-116.359,-139.867,174.405,19.381 value -116.359

-1.68,0.30,1.72,0.52,-0.97 value -0.97

-92.02,-173.48,51.50,102.23,149.53
-174.94,-175.04,54.35,-3.99,82.60
-137.42,-113.36,24.82,45.40,65.94
value -174.94

0.04,0.18,-0.13,-0.05 value -0.05

0.737,-1.091,1.478,-1.403,-0.752,0.040,0.618 value -1.091

-20.1,14.0,3.1,-0.5,-3.6,-6.4,-10.1 value -10.1

-0.116,0.108,-0.006,-0.094,-0.020,-0.074 value -0.094

0.15,-0.18,0.20,0.12,-0.10,0.19,-0.05 value -0.10
---
[ 50  38 -25  -5  33] gives 50
[-43 -30 -58 -23  -3] gives -43
[-36  -9  66 -27 -19] gives -36
[ -9  55  49  18 -26] gives -9
[ 17   5 -62 -37  -4] gives 17
[-35  30  59 -18  58] gives -35
[-32   2 -67 -62 -30] gives -32
---
((-25, 31, 24, -23, -9, -22, 12), (-11, -9, -69, -1, 23, -23, -47), (-57, 4, -9, -32, -24, 21, 30)) -1, 31
(-33, 38, 58, 13, 66) 58, 66
((18, -24, -17, -13, -27), (-52, -35, 17, 39, 48), (-22, -65, 15, 33, 0)) 17, 48
(-43, 19, -47, -9, 60, 38, 13) -9, 60
((26, -13, -8, -4, -27, -29, 7), (-12, 22, -16, -36, -54, -40, 61), (27, -18, -2, 5, -9, -19, -6)) -36, 61
(11, -13, -57, 7, -16, 14, 18) 7, 18
(-24, -23, -5, 52, 13, 35, 5) 52, 52
(53, -30, 9, 15, 10) 9, 53
---
[[-17  23  55  33 -27 -15  10]
 [  1 -48  49 -27   6 -18  19]
 [ 36 -39 -67 -55  43  27 -16]]: 10

[[  2   5 -18 -38]
 [ 18  55  -3  66]]: -38

[ 21  -5 -71 -24  26  24]: 24

[[ -1  69  39   2]
 [ 22 -53 -13  -7]]: 2

[  2  23 -24 -52]: -52

[[-38 -45 -27 -21   7 -55 -26]
 [-32 -18  -2   6 -16 -29 -20]
 [  4   1  -1  -5   7   3   5]]: -26

[[ -3  12  -4   9  -5 -60 -14]
 [ -6  24  -8  19 -10 -62 -28]
 [ -7  29 -10  23 -12 -63 -35]]: -14
---
[[ 729 -499 -467  447 -215  770]
 [ 445 -461  358 -127 -302 -785]] -> -461

[[7 5 4 4 5]
 [2 5 5 3 4]] -> 5

[[6360 8413 2103 6263 7410 9711]
 [7628 7206 7763 7405 8138 8320]] -> 7206

[[  8  -9  15  44]
 [ 17  33  21 -40]] -> 33

[[88 14 31 33]
 [24  4 86 18]] -> 4

[[2554 3038 8995 2530 8651]
 [4021 2317 9749 4361 6433]] -> 2317

[[8390 3020 4221 4250 1253 4190 5433]
 [6193 5961 3482 4939 4271 5326 5646]] -> 5961

[[ 92 510 829 686]
 [676 561 495 495]] -> 561

[[2734 2728 3304 2541 2824 2726 3034]
 [2106 4273 6299 1952 7920 1968 4856]] -> 4273

[[932 232 156 673 480 757 135]
 [465 350 454 477 634 465 509]] -> 350
---
163	-138	-65	576
-851	-646	-475	-92
-> 576, -851

-5	4	37	7	1	36
-27	24	-12	-19	36	18
-> 37, -27

75	20	32	74	58	86	90 -> 90, 20

-516	854	-55	-799	-211 -> 854, -799

5	3	6	0	5	7	6 -> 7, 0

150	146	140	149	140	136	134
99	128	165	55	132	127	222
131	132	136	135	138	142	136
-> 222, 55

44	15	22	-50 -> 44, -50

-32	43	-34	8	-14 -> 43, -34

32	-8	-5	-30 -> 32, -30

41	-9	-50	-29	10	-48 -> 41, -50
---
Input:
[[  5   4  52 -15  10  22   3]
 [-16 -22 -17   3  45   9  20]
 [ -1  22 -14   4 -24 -44 -23]]
Output: -1

Input:
[[ 40  40 -35  10  -8  38  27]
 [ 22  53  23 -24   1  26  -2]
 [-34  23   0   0   5  33  31]]
Output: -34

Input:
[[ 32  18   5   3  11   7 -27]
 [-21 -24  11  11  14  -9  -6]
 [-20 -57  14  20  10  -7 -29]]
Output: -20

Input:
[[ -7 -43 -69  18  12  19 -16]
 [ 39 -14 -28   5  26   0  -1]
 [-22  13 -34  18 -34  33   3]]
Output: -22

Input:
[[ 54  40 -20  39]
 [ 46  18 -38  51]
 [ 22 -15 -53  54]]
Output: 22

Input:
[[ -7 -10  28  33   4  17  -4]
 [ 10   5  48 -25 -19  19  -1]
 [ -1 -16 -42  -4   7 -56  -7]]
Output: -1

Input:
[[  4  -2  23  12 -13]
 [ 13 -11  57  47 -69]
 [  2  -3  51  42 -51]]
Output: 2

Input:
[[ 45 -67 -64 -18  11]
 [ 31  70  26 -53 -58]
 [ 22  65  27 -53  -9]]
Output: 22
---
[[ 51  14  -2 -32]
 [-15 -33 -53 -43]] | -15

[[-48   2 -10  -5 -23  -1]
 [ 18   8  15 -24  54  17]] | 15

[[ 29  21  -1  -1   2   8]
 [-42 -54 -23   3   2 -11]] | -23

[[-20  19 -43  19 -14]
 [-12 -60  30  13  11]] | -60

[ 53  25  48  10 -40] | 25

[-55  -7  16  -6   0 -24  -9] | -6
---
[-14, -31, 65, 8, -49, 29]	65
[67, -41, -4, 11]	-4
[-71, 28, 69, 38]	69
[46, -36, -19, -40, 7, -7, 63]	-19
[62, 37, 59, 3, 49, -4, -38]	59
[1, -6, 19, 3, -9, 0, -62]	19
[-27, 11, -56, 36, -6]	-56
[-26, 19, 66, -18]	66
[-28, -21, 58, -40, -44, -19]	58
[10, -56, 23, -2, 14]	23
---
array([61, -2,  8, 34]) | -2

array([[-55,  13,  -4,   5,  14,  30,   5],
       [ 38,  57,   5,  -1,  12,  15,  -1],
       [-26,  -1,   7, -22,   1, -15,   8]]) | -1

array([[ 52, -56, -23,  28, -22,   3],
       [ 31, -18, -57, -18, -44, -39]]) | -18

array([14, 16, 51, 45]) | 16

array([[ 13,  39,  13, -20,  11, -39,   0],
       [-35, -25, -15, -10, -69,  28,  57]]) | -25

array([[ 25, -12,  23, -29],
       [-17, -33,  25, -52]]) | -33

array([-15,  15, -13,  29, -34, -26,  55]) | 15
---
[-35   9 -51 -29  19 -10  32] value -35

[[-12  22  58  16]
 [ 31 -61 -30 -65]] value -61

[ 20  -1 -39  34 -20 -62  53] value -39

[ -1  -9   9  13 -10  54] value -9

[-27  -2  54   2] value -2

[ 59 -18 -38  26] value -18

[ 25  -8 -12  36  67  46 -11] value -11

[[ 18  20   4  10 -56 -10  37]
 [ 12  14  12   0 -30   4  23]] value -30
---
[ 24  17  27  20 -61] >> 17

[[-23 -48 -33 -24]
 [  5  64   9  34]] >> -33

[ 25 -53 -46  22 -25] >> -46

[[-27  40 -54   8 -30]
 [-38  45 -57 -13 -10]] >> -54

[ 22 -35  65 -63 -40] >> -40

[-5 55 29 30] >> 29

[ 13  54 -60  22 -50] >> -50

[ -7  70  56 -24  27] >> -7
---
[ -6  67 -31  62 -42 -10 -16] → 62, 67
[-66  33  16  20  35 -33 -15] → 20, 35
[-29  63 -38   1  -8 -17  11] → 1, 63
[ -4  23 -52 -25  -4] → -52, 23
[23 -8 37 19 62] → 37, 62
[ 31  17  58  15  23  46 -22] → 15, 58
---
[ 1.2 -1.1  1.5  0.5] --> 0.5, 1.2

[[  91.038  -94.869   23.580 -203.928   48.402 -121.076  -83.585]
 [ -17.541   57.425  -14.571  -59.032  181.637  -42.838  -94.491]] --> -83.585, -17.541

[[ -3.56  -4.17   7.40  14.16  -2.63]
 [  3.06 -10.95   1.46 -14.21 -17.35]] --> -2.63, 3.06

[ -7.986 -16.604   1.790   1.372  15.321   5.307] --> 5.307, -7.986

[[  15.8   42.9  -91.8  -20.0    6.0]
 [  84.5   15.1 -149.7  115.6   92.0]] --> 6.0, 84.5

[ 0.193  0.057 -0.025 -0.106  0.133 -0.034] --> -0.034, 0.193

[[-0.021  0.081  0.006 -0.134]
 [-0.121 -0.082  0.153 -0.105]] --> -0.134, -0.121

[[ 1.18 -0.46  0.83 -0.89 -0.25]
 [ 0.66 -1.60  0.59 -1.94  0.30]
 [-0.21 -0.04  1.62  0.35  1.47]] --> -0.25, -0.21

[[ -2.300   2.199  -2.776   3.914   0.462]
 [ -7.004 -20.096  -7.199  20.539  -9.774]] --> 0.462, -7.004
---
[205 174 843 585 734 525] >> 205
[ 510  184 -560  563] >> 510
[4099 5574 4764 3073 5900 3354 9486] >> 4099
[7 2 6 8 4 7] >> 7
[ 34 248 167 226  58] >> 34
[ 621 -132 -626 -940   33 -332 -395] >> 621
[600  64 156 763] >> 600
[2647 5118 8147 4423] >> 2647
[ 681   13 -855 -129] >> 681
[243 208 408 819] >> 243
